[[112 110 101 104 132 156 110 103 109 100 120 120 102 147 157 144]
 [143 141 132 136 149 136 141 111 107 117 146 104 133 113 130 147]
 [126 126 127 126 127 129 126 128 129 128 126 130 126 131 130 128]
 [137 138 141 141 128 114 138 138 135 140 134 128 141 115 113 121]
 [132 133 134 134 128 120 133 132 130 134 131 127 134 121 120 124]
 [128 127 125 126 131 135 127 124 125 124 129 127 125 132 135 133]
 [131 131 128 129 132 129 131 124 123 125 132 122 129 124 128 132]]
Rows and columns are numbered from 0.
The entry at row 1, column 0: 143
The bottom entry of the column that holds the smallest entry is 125
The top entry of the column that holds the smallest entry? 100
The entry in the bottom-right corner? 132
The entry in row 1 and column 2: 132
The entry just left of 123 -> 124
The entry at row 0, column 2 -> 101
The entry just left of the smallest entry? 109
The entry in the top-right corner? 144
The top-left entry: 112
The entry in row 2 and column 0: 126
The entry just left of the largest entry? 147
The entry directly below the largest entry? 130
The entry in row 0 and column 1: 110
The entry at row 2, column 1: 126
The bottom-left entry? 131
The entry just right of the smallest entry? 120
The bottom entry of the column that holds the largest entry: 128
The entry in row 1 and column 1 -> 141
The entry directly below 103: 111
The entry directly below 109 is 107

W =
[[124 137 121 134 125 134 125 122 127 125 124 125 124]
 [127 126 128 127 126 125 128 128 126 127 127 128 127]
 [129 126 133 124 127 125 130 132 124 130 130 130 128]
 [123 128 136 136 124 132 122 137 125 122 122 122 124]
 [128 121 128 124 127 118 130 128 126 129 129 130 127]
 [117 135 132 143 119 139 115 134 124 115 116 115 118]
 [121 126 128 139 123 128 118 130 129 118 119 118 121]
 [106 137 117 155 110 134 105 122 123 104 104 105 105]
 [127 146 109 137 129 140 126 110 136 126 126 127 127]
 [120 123 128 130 119 119 123 129 119 122 121 123 119]
 [130 125 133 127 130 127 129 133 129 129 129 129 130]]
The 4th entry, reading row by row: 134
Read off the entry just left of the centre entry.
A: 139
The top-right entry: 124
Read off the last entry, reading row by row.
A: 130
The entry directly above the centre entry: 130
The third entry on the main diagonal -> 133
The entry in the bottom-left corner: 130
The top-left entry: 124
The entry directly below the largest entry is 137
The first entry of the largest entry's row -> 106
Read off the 3rd-last entry, reading row by row.
A: 129
The second entry, reading row by row is 137
Read off the 5th entry from the end, reading row by row.
A: 129
The 2nd entry on the main diagonal is 126
Read off the 3rd entry in reading order.
A: 121
Read off the smallest entry in the last row.
A: 125
The 3rd entry on the diagonal from the top-right corner is 130
Read off the last entry in the row that holds the largest entry.
A: 105
The entry just left of 135 -> 117
The second entry on the diagonal from the top-right corner is 128

Questions about the matrix below.
1) Which number is the first entry, reading row by row?
2) Which number is the largest entry in the first column?
3) Which number is the smallest entry in the last row?
4) Which number is the last entry, reading row by row?
5) Which number is the entry just right of the smallest entry?
6) Which number is the top-right entry?
7) Which number is the top entry of the column that holds the smallest entry?
8) Which number is the entry just left of the smallest entry?
[[121 146 144 118 137 141 146 108 118 139 108 140 111 149 149]
 [106 115 132 151 150 117 121 143 138 111 129 143 105 110 152]
 [119 130 109 143 120 115 141 147 141 129 118 119 144 128 108]
 [122 117 128 140 125 132 109 116 150 114 115 147 148 139 130]
 [111 123 137 122 133 143 132 143 146 152 146 147 130 130 140]
 [150 142 149 128 134 143 134 124 146 137 131 136 114 140 152]]
1) 121
2) 150
3) 114
4) 152
5) 110
6) 149
7) 111
8) 143

[[129 133 132 126]
 [129 136 126 125]
 [141 128 147 134]
 [120 134 129 132]
 [126 121 132 129]
 [145 133 128 120]
 [124 127 126 121]
 [134 125 130 135]
 [121 133 136 126]
 [107 124 129 134]
 [102 136 129 130]]
Indices start at 0.
The entry directly below 127: 125
The entry in the top-right corner? 126
The entry in the bottom-left corner? 102
The entry in the top-left corner? 129
The entry in row 2 and column 2? 147
The entry just left of the largest entry? 128
The entry in row 2 and column 0 is 141
The entry in row 1 and column 0: 129
The entry directly above the smallest entry -> 107
The entry just right of 107 -> 124
The entry in the bottom-right corner? 130
The entry directly below 141? 120
The entry just right of the largest entry? 134
The entry at row 1, column 2 -> 126
The entry in row 1 and column 1 -> 136

grid =
[[124 128 127 136 136]
 [143 129 133 143 126]
 [118 126 124 124 134]
 [102 131 120 112 134]
 [132 129 130 131 126]
 [112 133 124 124 133]
 [118 136 127 128 130]
 [118 136 127 131 132]
 [104 131 120 107 130]
 [120 136 127 129 129]
 [130 126 128 119 123]
 [129 133 129 128 124]
 [120 134 127 128 129]
 [117 126 124 121 132]
 [147 128 134 143 124]
 [106 125 120 118 139]]
Rows and columns are numbered from 0.
What is the entry in row 0 and column 0?
Answer: 124
What is the bottom-left entry?
Answer: 106
What is the entry in the top-right corner?
Answer: 136
What is the entry at row 0, column 1?
Answer: 128
The entry in row 1 and column 0: 143
The entry in the bottom-right corner -> 139
The entry at row 2, column 2 -> 124
What is the entry directly above 139?
Answer: 124
The entry at row 2, column 0: 118
What is the entry just right of the largest entry?
Answer: 128
What is the entry directly below the smallest entry?
Answer: 132
The maximum -> 147
What is the entry directly above the largest entry?
Answer: 117
What is the entry in row 0 and column 2?
Answer: 127
The entry at row 1, column 2: 133
The entry just right of the smallest entry is 131

B = [150 120 130 123 124 137 135 129]
The entry just right of 123 -> 124
Which number is the 3rd entry from the left? 130
The entry just right of 124: 137

[[119 134 138 136 133 121 144 124 125 122 113 108 151]
 [119 133 137 134 129 120 145 124 123 123 116 108 149]
 [119 134 137 135 129 119 145 124 121 124 116 108 148]
 [118 132 136 141 130 123 144 118 119 124 112 108 152]
 [118 129 138 119 127 119 148 126 130 121 122 108 150]
 [119 132 137 132 130 120 146 123 124 123 116 108 150]
 [118 130 136 125 123 117 148 124 122 124 123 108 146]
 [118 129 136 124 124 119 148 123 124 123 122 108 148]
 [119 133 138 130 130 119 146 126 125 123 117 108 149]]
Indices start at 0.
The entry directly above the largest entry is 148
Read off the bottom-right entry.
149
The bottom-left entry is 119
Read off the entry in row 0 and column 2.
138
The entry just left of the centre entry -> 119
Read off the entry at row 0, column 1.
134
The entry in the top-left corner is 119
Read off the entry at row 2, column 2.
137
The entry in row 1 and column 0 is 119
Read off the entry just right of the centre entry.
126
Read off the entry in row 1 and column 2.
137
Read off the entry at row 2, column 0.
119
Read off the entry at the centre.
148
The top-right entry is 151
The entry just left of the largest entry -> 108

a =
[[136 104 115 147]
 [114 136 127 112]
 [136 141 134 111]
 [135 123 104 134]]
Rows and columns are numbered from 0.
Which number is the entry in row 0 and column 1? 104
Which number is the entry in row 0 and column 2? 115
The entry at row 2, column 2 is 134
The top-right entry -> 147
The entry in row 2 and column 0: 136
Which number is the bottom-left entry? 135
Which number is the bottom entry of the column that holds the largest entry? 134

Questions about the table below.
1) What is the bottom-right entry?
2) What is the entry in the top-left corner?
3) What is the entry just left of 131?
4) What is the largest entry in the first column?
5) What is the entry directly above 132?
6) What is the entry just left of the largest entry?
7) What is the top-right entry?
8) What is the 2nd entry on the diagonal from the top-right corner?
[[124, 113, 151, 133, 122, 116, 119, 127, 145, 147],
 [123, 118, 154, 133, 127, 117, 116, 131, 143, 147],
 [125, 111, 148, 132, 118, 116, 122, 124, 146, 146]]
1) 146
2) 124
3) 116
4) 125
5) 133
6) 118
7) 147
8) 143

[[140 133 118 136 112 133 132 126 132]
 [126 142 130 118 139 106 131 134 130]
 [131 144 129 121 127 121 134 109 133]
 [140 143 138 130 127 120 123 116 132]
 [145 136 123 139 110 128 125 130 132]
 [115 130 138 119 132 116 133 125 132]
 [145 147 124 133 116 116 131 127 133]
 [127 134 137 123 139 118 123 125 128]
 [130 126 125 133 112 137 134 121 133]
 [143 145 122 132 116 120 134 123 131]
 [134 138 128 126 122 126 131 117 136]
 [122 135 130 120 140 113 128 133 127]
 [128 135 125 127 112 128 142 116 136]]
Rows and columns are numbered from 0.
The bottom-right entry is 136
The entry just left of 124 is 147
What is the entry in row 1 and column 0?
Answer: 126
What is the entry at row 2, column 0?
Answer: 131
What is the entry in row 0 and column 0?
Answer: 140
What is the bottom entry of the column that holds the smallest entry?
Answer: 128
What is the entry at row 2, column 2?
Answer: 129
What is the entry at row 0, column 1?
Answer: 133
What is the entry in the top-right corner?
Answer: 132
What is the entry just right of the largest entry?
Answer: 124
The bottom entry of the column that holds the largest entry -> 135
What is the entry directly below the centre entry?
Answer: 139
What is the bottom-left entry?
Answer: 128
The entry just right of 119 -> 132
The entry just left of the largest entry -> 145
What is the entry in row 2 and column 1?
Answer: 144
The entry at row 1, column 1: 142
The entry directly below the smallest entry -> 121
What is the minimum?
Answer: 106
The entry at row 1, column 2 is 130
What is the entry directly below the largest entry?
Answer: 134
The entry just left of the smallest entry is 139
What is the entry directly above 117?
Answer: 123
The entry directly above the smallest entry -> 133
The entry at row 0, column 2 is 118
The entry just right of the centre entry -> 116
